Rows are one point carried round by a steady rotation, each followed by how many steps it has turned.
The counts run from 0 to 141.
[-15  -5  -6   5  -5  15  10  -3  12 -34   2  -7  -6  -4 -14  17   0   4
   6   0  -5  -6 -13 -15   0   6 -25 -31   3  12  -2  20 -36 -16   7 -16
 -26   0  31  15  20 -19  -2 -14  10  18  -8   9  -7   2   1  -3  19  14
  20 -11   4   9 -28 -12  11  -4  30   5 -20  12 -15  18  27   0 -12   0
   8  13  21  -6 -11  10  -4  33]	131
[-31  -1  -5 -17 -14  11  12  11  22  -3  -7   8   5  -9 -19  16   4  14
   7 -13  18 -10  -7   2   6   5  -6 -30 -10   8  -6   1 -33  10 -10 -44
 -14  15  16   2  20 -37  10  -9  11   0   6  10   9   0  19  12  26   6
  21 -13  20  29  -7  -2   1   5  10 -27  -5   3 -12  14  14   6  -8 -17
  -7 -11  18   5   6  -3   5  25]	106
[-11  -3  -8  25  -9  15  -5   8  32 -16  -8  -7  -4 -16 -30  21  13  12
  -6  -6  20   0  -7 -16 -11  27 -15 -26   2   1  21   2 -16  16  -5 -15
  -1   3  21   3  31 -31   5 -18  11   0  12  17   5  13   3  12  19   9
  24  -7   3  25 -23 -22  -7  -8  13  -7  -3  -1 -23  19  17  -3 -21 -11
  -1  -3  24  13  -2  10  12  22]	120
[-25  -1  14  11   0  12  12   1  19   7  -3 -17 -12  -6  -8  29  15 -10
  -1  -6  27  -3   5 -12 -10   3 -13 -29  -3   0   7  27 -26  12   3 -19
  -1  17  21  14  16 -17  22 -17  31   9  -9  -4   7   1   8   8  17  -9
  29 -13   1  36 -23   3  11  -1   9 -16  -9  -4 -13  17   5  -8 -32 -15
  -3  13  16  -2 -15  12   2  18]	90
[-19  -3  -4   7  -8  10   9   4  14   3  -4 -16 -11  -3  -4  26   7  -3
  -4  11  10  -7 -12  -6  -9   1 -20 -25   2  -8   7  19 -38  -1   2 -13
 -18  11  21   9  22 -32   7 -15  24  11  15  -4  -5  -7  27  -1  18 -20
  21 -15  14  29 -26   2  20 -11  18 -14 -10  14 -18   6   8 -11 -16  -8
 -10  10  31 -13 -16  12   4  24]	9
[-25 -10  -5  14 -16   3   2   8  25   2 -17  -9  -8 -16 -18  22  11   3
   0 -11  22  -3   0   3 -16  12 -16 -28  -9  -4  18   2 -37  15  -6 -28
   0  15  22   6  29 -31  17  -9  17   4  16   1  12   7  14  13  17   6
  23 -19  11  26 -28   5   2  -9  11 -12   7   7 -20  13   5  -6 -19 -15
 -10   1  18  -7   3   0   6  13]	13
[-15   7  -5 -10 -12   8  -1   7   5 -11 -12 -13   7   1 -21  27  16   5
   1   3  -3 -11 -15   3   0   8 -14 -28  -9 -11  -1   4 -25  13   9 -18
 -12  19  18   8  28 -40  13 -27  24  24  15  10   3  -7  21   1  20  -2
  10   2  13  15   1 -15   7   2  13 -19 -18   2 -21   0  25 -15 -11  -6
   3  17  38   5  -9   5   1  36]	112
[ -2 -12 -20  25   0  14  16  -1  16 -23   0  -2 -12   0 -16  15  -3   8
   6   6   8  -3 -12  -9  -4   2 -19 -15  -4  20   9   1 -42 -12  19 -12
 -28   5  34  11  40 -20   6  -1  -4  16  10   5  -3   0   0  -3  18   8
  10 -19  10  29 -36   9  -4  14  23  -1  -4  14 -18   9  22   7 -19   4
   4   4  -3 -24   5  -4  -3  22]	54
[ -7  -6 -13  15   1  23  21  15  24   2  -2   1 -16  11 -17  21  -2   0
   5   7  32   8   7 -12   4   2  -4  -6  -8  11  10  -4 -24  17   4 -23
 -18  15  15   6  47 -29  23  -8   0  -6   2   6   1   3   6  -5  18 -13
  19 -12  15  49 -20   2  -5  30   4 -17  -2  -2  -8  10  14   9 -21 -10
  -8  -5   0  -6   1   3   7  26]	74
[-16 -12 -16 -14  -3  16  10  19  16  -7  -7 -19   3   9  -7  19  12  14
   4  -8  12  -8   1   1   4  14 -21 -22 -21   9   7   1 -32   4  -1 -21
 -17   8  32   7  16 -31  19 -17  25  15  -7  16  13   5  21  -1   9 -12
  14 -14  28  25  -4  -7   1   6   8 -22 -15  11  -8  -1  24 -11 -15   2
  -3  20  21 -11 -22  -1  12  27]	4
[-16   1   0  13 -11  -2   6   2  27 -14  -6   6   0  -6  -7  16   0  -9
  15   2   8  14  -5  -4 -12  -8 -13 -26 -12  13  -3   2 -34   6  16 -34
 -18  14   7  26  26 -27  16 -12   8  14  -7   6   4  -2 -12   3  35  20
  21  -3  -4  27 -31  -6  -1   6  28  -5   9  -1 -13  22  24  -3 -16 -10
  -7   2  13 -12   5  -7  -4  35]	137
[ -8 -10 -12   5   4  22  15  15  34  -3  -1  -4  -7  15  -6  17   5  -2
  11   2  33  16  11 -11   6   3 -10  -8 -15  14   9   1 -23  16   3 -24
 -21   7  10  14  31 -26  23 -12  16   3 -16  14   2   9  -1  -5  13 -13
  15  -8  14  42 -15   1  -3  20  10 -24  -1  -2  -9  11  26  -2 -25  -7
 -10   4   3 -12 -13   0  17  26]	76
[-12 -13 -20 -17 -10  21  17  19  18 -13  -1 -17   4   3  -6  15  13   6
   9  -4  21  -2   3  -2   4   8  -9  -7 -27  12   4  -1 -30   9  -4 -28
 -20  18  21   8  21 -30  27 -14  25   7  -1   4  12   2  16   1  13 -17
  14  -9  24  36  -7  -3  13   7  13 -27  -9   1   2   1  17  -8 -26  -3
 -16  10  12  -7 -19  -9   8  27]	2
[-22  -8   4  13   0  22  19   3  16  14  -7 -19 -12  -1 -20  29  10   9
   0 -10  21 -17  -8 -11   0  -2 -29 -22  -7   4  15   8 -41   1   2 -13
  -6  15  33   0  27 -22  12  -9  13  13   0   4  13  -1  20   9  16 -13
  28 -22  27  24 -17   8  -3   9   9 -11  -5  21 -20   5   4  -7 -15   0
  -3  19   9 -23   2   4   2  12]	86
[-16  -9 -17 -13  -8  19  19  13  19  -5  -2  -7  -2   3 -15  15   5  12
  -2  -4  26  -4  10 -11   8  10  -3  -9 -15   7   3   0 -19  24  -5 -24
 -17  22  18  -1  31 -32  27 -19  19  -8  11   3   2   4  21   9  13 -16
  19  -3  24  43  -7  -3   7  17  12 -31  -6  -8  -6   4  10  -2 -20 -16
  -7  -2  11   5  -3 -12  10  24]	0
[-14   1   1  17  -5  16  22 -13  16  -8  -7   3  -8   1 -20  18   5  -6
   4  -7  15   2  -1 -19   3 -13 -10 -17 -10  20   2  10 -29  10  20 -14
 -18  21   9  16  27 -22  23 -21  16  13   4 -11  -4  -2  -3  17  29  13
  16   6  -2  37 -25   6   5  25  24 -23   0 -11 -15  18  24  -2 -22 -16
   8  -1  -3  -8  14 -15  -7  27]	61
[-21  -5  10  13   5  18  20   7  18   8  -8 -20 -12  -9 -15  24  10 -10
   0 -11  37  -3   3 -13  -8   8 -12 -25  -8   0  13  23 -29   7   0 -10
  -2  16  23  15  15 -18  16 -18  32   4  -6  -9   7   0   5  10  13 -11
  28 -20   6  34 -28   3   6  -1   9 -15 -11   7 -16  21   9  -8 -32 -16
  -3  13  15  -8  -9  13   3  12]	89
[-12 -12 -18   5  -6  16   6   1  13 -31   0 -11  -2  -6 -13  16   2  -1
   8   1   3  -2 -18 -11   2  11 -19 -23  -8  20   3  17 -35 -16  12 -15
 -22   1  33  19  16 -20   2 -12  13  21   1   4  -2   0  -4   0  13   9
  18 -15   5  11 -28 -14  13  -4  35   1 -20  16 -12  15  29   0 -14   6
   7  15  17  -7  -7   7  -7  33]	130
[ -3   3 -20  11  -8  12  -3  10  12 -10  -9 -13  -4 -14 -23  27  11   0
  -2  16   5  -7 -22   2 -13   6  -1 -14 -10 -12   4   1 -37   7   6 -15
 -12  20  18   5  41 -40  11 -17   8  11  30   5   8 -15  18  -4  25 -13
  12  -9  10  21 -18 -17   4  -4  19  -7 -10  19 -19   0  11  -8 -20  -2
 -11   7  35  -4  -1  11   0  29]	115
[ -9  -8 -16   4 -22  12  -1   2  18 -40   3 -11   6 -10 -12  12  13  11
  -4   0   0   5   4 -16  -9  11 -10 -19  -3  14   7  12 -17  18   9 -24
 -24  11  23  -1  26 -24  27 -14  14  11   4  13   7   5  12   5  30   6
  21  10   2  24 -19 -13  13  -7  34  -8   1  -6 -11  10  18  -7 -30  -7
 -12   0  23   9 -19  -7   1  35]	124
[-18  -6   4  21   0  19  15  -8  28 -13  -2   5 -15   4 -11  18   1   0
  11  -2  13   4  -6 -19   1  -8 -27 -28   4  21   8  18 -38  -5  12 -21
 -20  -2  13  16  24 -18   6  -8   1  18 -20  12 -11   9  -6   5  24  14
  20 -12   4  25 -37   8   0   9  21  -4  -7   5 -21  23  29  -1 -16   0
   2   4   2 -13   1   4   5  22]	57
[-15   3  -9 -19  -8   9   3  15  10 -13  -8 -11  14  -9  -9  19  16   1
   8  -3  11  -3 -11   3   2   4  -8 -25 -20  -2  -4   8 -31   4   3 -26
 -12  14  12  21  14 -38  10 -25  29  17  -2   4   2  -5   9   9  17   2
  15  -1   4  21  -2 -16   7  -5  19 -25 -21   0 -12   7  29 -12 -18  -8
  -4  16  29   3 -12   8   5  36]	110
[-27  -7 -11  -4  -3  11  10   7  14 -19  -7   0  -3 -13 -27  17  -2  16
   8  -5  13  -9  -8  -4  -3  21  -6 -32   0  17   0  12 -36  -5  -3 -30
 -17   9  34   7  25 -32  -1  -5   4   8  -4  16   6   0   7   2  10   6
  29 -21  11   9 -21 -15  -1   1   9   0 -19  11 -16  16  17   5  -4  -5
   7  -6  31   8   2  16  -8  30]	25
[-26  -3  15  17  -2  19  16 -14  21  -9  -8  10 -10   3 -20  21   4  -1
   3 -14  14   0  -7 -21   1  -5 -28 -30   5  19   7  12 -25   5  11 -16
 -15   7  14  14  29 -21  11 -17   5  13  -6   3 -12   7   1  16  24  22
  19  -2   3  29 -30   7   2  18  17 -13  -4  -9 -22  23  27  -2 -15 -12
  16   5  -2  -5  13  -4   2  23]	59
[-21  -5  -8  -5 -10  24  12  -2  16 -16  -8  -3 -15 -13 -23  16  -2   7
   6   9  25  -6  -8  -9   2   7   3 -21   1   8   1  24 -39   1  -4 -19
 -21  12  12   6  18 -37   8  -9   8  -1   9  -4 -13  -5  20   3   6 -19
  21 -15  19  32 -23   0  21   1  13 -28 -29  -2 -21  12   9  -5 -20 -12
   3 -18  25  -1   6  18   2  24]	102
[-12  -6  -6   4  -3  16   9  11  13  -1  -7 -17  -9  -3 -14  26  14  -2
  -6   7  12 -16 -13  -6  -2   6 -19 -20  -7 -11   8  16 -39  -3   5  -6
 -18  13  20  10  25 -31   4 -17  27  13  19 -11 -13  -7  23   1   6 -22
  18 -20  20  34 -23   2  20  -6  15 -18 -23  12 -16   9  13 -12 -20 -10
   0  13  25 -12 -14  11   4  22]	8
[-12 -14  -7  -2   0  23  13   8  25  -4  -6 -12  -3  22 -10  12  11  11
   8  -7  22   5  13 -11   8   8 -25 -19 -12  16  13   1 -20  18   6 -15
 -16   1  19  10  27 -27  27 -18  18  16 -23  18  -2  17  12   4   9  -7
  13  -4  15  39  -5   5  -2  18   2 -28  -7 -10 -12   5  33 -14 -20   1
   1  10   9  -9 -18  -5  20  26]	78
[-12   4  -6  14  -2  21  -3  -3  12 -15  -8  -4   0  -5 -31  24  20   4
  -3   2  -5  -3 -23 -13  -1   2 -23 -21   1   4  10   8 -28   5  10  -7
  -8   7   9   7  35 -38  -2 -23   8  28   0  21   1  -4   5   6  17   7
  16   2   5   8 -11 -23  -2   5  19  -2  -9   8 -20   5  33 -14  -8   9
   6  12  34  -2   5  10   2  35]	38
[-16 -14 -16  -2  -7  12   7   8   8 -16 -13 -19  -4  -8  -9  14   6  12
  21   4  16   2   3   9 -11  15   6 -26 -16  18   9  17 -39   4   1 -32
 -10   9  36  11  20 -17  30  -2  17  24 -10  10  20   1  13  -8   7 -14
  20 -17   8  14 -17   7  10   4  -1 -16 -22  -8 -15  -4  17 -19 -29  -3
   2   1  26 -12  -8  10   4  31]	97
[ -4 -13 -13   5 -10   6  12   5   6 -13 -15 -19  -4 -12 -10  17   5   5
  16   4  20   3   6   8 -17  20  12 -21 -20   8   5  10 -33  11   7 -26
 -10  23  31  14  29 -16  36  -4  22  14  12  -5  20  -2  15  -2  11 -12
  19  -9   5  25 -20  12  10  10   9 -26 -11 -10 -12  -2   6  -9 -36 -12
  -2  -2  15  -9  -6  -2  -2  23]	95
[-19 -16 -19 -18  -5  18  14  20  18 -11  -3 -20   6   6  -2  14  12  12
   5  -9  14  -5   4  -4   5  10 -14 -17 -23  10   6   1 -32   8  -3 -28
 -19  13  26   9  17 -32  24 -16  22  11  -8  11  13   7  17  -2  12 -15
  18  -9  26  28  -2  -5   4   8   7 -23 -13  10  -4   2  20 -12 -21   2
 -11  17  19 -10 -21  -5  10  26]	3
[-18 -18 -10  -4  -6  12   9   5  10 -17 -14 -20  -7  -5 -16  15   0  18
  21  -2  14  -3  -2   6  -9  19  -2 -29 -11  18  10  16 -39   4  -4 -29
 -10   7  34   7  21 -23  22  -3   8  22  -8  14  16   9  20  -6   2 -11
  17 -19  13   9 -14   3  11  10  -3 -14 -26  -8 -19  -4  20 -16 -22   3
  11   0  30  -7  -7  16   4  28]	98
[-19   2  -8 -13 -12  11   6   7  18 -27  -2  14   0  -9 -14  16   1  -5
   4   3  11   7  -8  -4   1   6  -7 -28  -4   3  -8  17 -26  11   6 -32
 -24  12   3  18  19 -40   7 -14  20   0   4  -1 -16  -2   5   5  19   8
  20  -4   0  33 -21 -11  10  -1  23 -12 -14  -1 -13  19  31   8 -17 -18
  -4  -9  22  11 -11  13  -2  37]	29
[-24   0  16  11  -4  10  10   2  13   1  -5 -16  -8   1 -11  29   8  -3
  -3  -8  19  -3  11  -7 -13   8 -14 -36  -2   0   7  21 -23  18   5 -20
  -8  20  24  11  16 -18  31 -18  28   9  -7   1   9   7  13   9  21  -4
  29  -6   3  33 -21   8  10   2   9 -16  -6  -7 -14  14   9  -8 -29 -20
   0  12  21   4 -22   9  -2  23]	91
[-10  -3 -15  17  -8  20  -3   7  29 -31  -9  -4  -7 -16 -30  19  12  11
  -8  -6  20  -2  -2 -17 -10  22  -7 -20  -1   2  17   5 -14  18  -3 -15
  -4   9  18   6  31 -30  11 -21  18  -2  15   9   0  13   2  12  18   6
  21  -4  -2  29 -28 -22   0 -11  24 -11  -6  -3 -18  16  16  -4 -25 -13
  -2  -4  23  15  -5   4  12  25]	121
[-18   0 -11 -11  -5  11   8   8  17 -24  -4  14   0 -15 -17  17  -3  -4
   4   1  15   1  -7  -5  -3  15  -4 -29  -7   1  -9  15 -25   1   5 -23
 -20  12  12  18  23 -41  -2 -16  15   1   6  -1 -15   2  -1   9  13   8
  25 -11   0  29 -27 -17   8   1  23 -15 -17  -3 -14  25  27  10 -13 -20
  -1 -10  23  15  -3  15  -5  35]	28
[-12   2  -3  19  -9   3  13  -4  21 -17  -2  12 -10  -9 -15  24  -5 -11
   4   2  10  -2 -13  -8  -9  -5 -13 -26  -1   3  -3   4 -34  -3  18 -26
 -25  13  14  19  34 -29  10 -14   5   3  16  -4 -12  -2  -2   8  33  18
  18  -4   0  31 -41  -3   7   5  35  -1   2   8 -18  23  19  11 -16 -19
  -3  -1   8  -2  10  -2  -8  33]	135
